 111.9    97.9   -88.1   -30.4    38.5   210.4    11.2  -152.7  -159.1
What is the 1st entry?
A: 111.9
The third entry from the right -> 11.2
What is the 2nd entry from the right?
A: -152.7
The smallest entry -> -159.1
What is the 3rd entry from the left?
A: -88.1
What is the entry just left of -88.1?
A: 97.9

M =
[[5.6, -10.0, -14.4, 19.8, -13.2, 9.7, 3.9, 5.4, 9.4, 16.5, 8.4],
 [5.8, 6.0, 13.4, 17.0, 48.2, 32.4, -51.8, 23.5, -34.3, -7.5, 2.2],
 [15.4, 26.9, -2.9, -34.9, 14.5, -42.0, 1.0, -19.3, 19.6, -24.5, -42.1],
 [0.5, -17.8, -6.3, -15.9, -19.4, -0.3, -29.7, -44.9, 3.1, 28.6, 1.1],
 [19.6, 1.2, -5.9, -12.8, -7.9, 39.9, -11.3, 7.8, -29.9, -0.5, 19.6],
 [-0.1, -16.7, -25.6, 36.7, -7.0, 15.4, 1.4, 19.6, 15.6, 16.8, 5.0],
 [-1.3, 1.9, -22.4, 22.7, -5.3, 12.8, -11.0, 7.5, 4.0, 11.3, -7.6],
 [-12.8, 52.1, -16.0, -23.1, 11.6, -19.1, -25.4, -20.3, -19.1, -18.8, -58.0],
 [6.4, 32.1, 10.0, -32.3, -6.0, -6.3, -44.7, -51.2, -19.7, 17.0, -38.9],
 [-37.4, -20.1, -55.1, 43.6, 16.7, -20.4, -19.1, 10.1, 40.3, 2.8, -36.3],
 [-3.3, 1.4, -21.1, 5.7, -14.4, 6.5, 5.9, 2.5, 2.0, 2.9, -1.2],
 [-0.2, -15.2, -18.2, -10.2, -15.4, 0.0, -33.7, -39.9, 8.3, 29.1, -15.7],
 [14.5, -21.6, -54.0, 8.4, -13.6, -6.9, -26.3, -26.7, 29.7, 25.4, -10.6]]
Indices start at 1.
Which number is the entry in the bottom-right corner? -10.6
Which number is the top-right entry? 8.4
Which number is the entry directly below -36.3? -1.2
Which number is the entry directly above the largest entry? 1.9
Which number is the entry in row 3 and column 1? 15.4
The entry at row 1, column 1 -> 5.6
The entry in row 2 and column 1: 5.8
Which number is the entry at row 2, column 3? 13.4
The entry in row 1 and column 3 -> -14.4
The bottom entry of the column that holds the largest entry: -21.6
Which number is the entry in row 1 and column 2? -10.0
The entry directly above the centre entry: 15.4
The entry just right of -37.4 -> -20.1
Which number is the entry just right of -32.3? -6.0
Which number is the entry just left of -32.3? 10.0
Which number is the bottom-left entry? 14.5
The minimum: -58.0
Which number is the entry just left of 2.8? 40.3
Which number is the entry directly above the smallest entry? -7.6
The entry directly below 9.7: 32.4
The entry directly above 29.7: 8.3
The entry just left of -24.5 -> 19.6
The entry just right of -34.9 -> 14.5
Which number is the median entry? -0.5
Which number is the entry at row 3, column 3? -2.9
The entry at the centre: 12.8
Which number is the entry just left of the largest entry? -12.8
Which number is the entry directly above 10.1? -51.2
Which number is the entry just left of -20.1? -37.4
Which number is the entry directly above -10.6? -15.7

a =
[[  4.1  53.1  17.2  -2.2  30.3   6.8  58.7 -47.5 -26.0  10.2 -27.5   6.2]
 [-27.4 -17.6 -19.8 -17.7 -23.0   9.6   1.3  -9.1 -16.1  48.5  15.5 -13.9]
 [-34.0  12.8 -21.0 -31.2  12.3  -3.3 -29.8 -18.3  12.2 -12.8   7.4   3.2]
 [ 18.0  -1.0  44.8  -6.8  24.1  33.2  56.2   1.9 -27.7  46.4   2.9 -14.2]
 [-15.7 -33.5 -13.5  -7.8 -29.6   3.0  -9.0   7.5 -15.4  43.9  16.8 -23.6]
 [ 33.7 -32.2  39.0  10.0   9.7 -27.9   2.5  -3.8 -12.8 -35.3  -7.5 -34.2]
 [ 26.5 -35.6  43.9   8.6  15.5 -23.7   9.4 -11.6 -23.2 -22.3 -11.5 -40.4]
 [  7.6  34.2 -20.8  43.1 -19.9 -40.5 -20.1  14.6   6.8 -19.9 -33.4   3.1]
 [  6.9 -28.2 -10.9   8.4 -22.6 -22.7 -42.5  35.9  22.0 -27.1  11.2  -5.3]
 [-15.0 -35.4  31.7 -23.7  61.9  14.3 -16.0  -2.6   3.5 -17.5  -3.6 -15.6]
 [  8.8  37.2 -31.6  39.6 -33.7 -46.5 -18.8  11.4   9.5 -21.5 -27.8   5.0]]
Counting starts at 1.
The entry at row 3, column 1 is -34.0
The bottom entry of the column that holds the largest entry -> -33.7
The bottom-left entry: 8.8
Give the entry in row 2 and column 1.
-27.4
Give the entry just right of the largest entry.
14.3
Give the entry in row 1 and column 1.
4.1
The bottom-right entry -> 5.0
Give the entry at row 1, column 2.
53.1
The entry in the top-right corner is 6.2
The entry just left of 9.7 is 10.0
The entry at row 1, column 3: 17.2
The entry at row 2, column 3 -> -19.8
Give the entry in row 3 and column 3.
-21.0
Give the largest entry.
61.9
Give the entry just left of -27.7.
1.9
The entry directly below 7.6 -> 6.9
Give the entry directly above -27.8.
-3.6
Give the entry just right of 14.3.
-16.0
The top entry of the column that holds the smallest entry is -47.5
The entry directly above -35.4 is -28.2
Give the entry directly below the smallest entry.
-9.1
Give the entry directly above 9.7.
-29.6
The entry directly above 8.8: -15.0
Give the entry directly below -29.6.
9.7
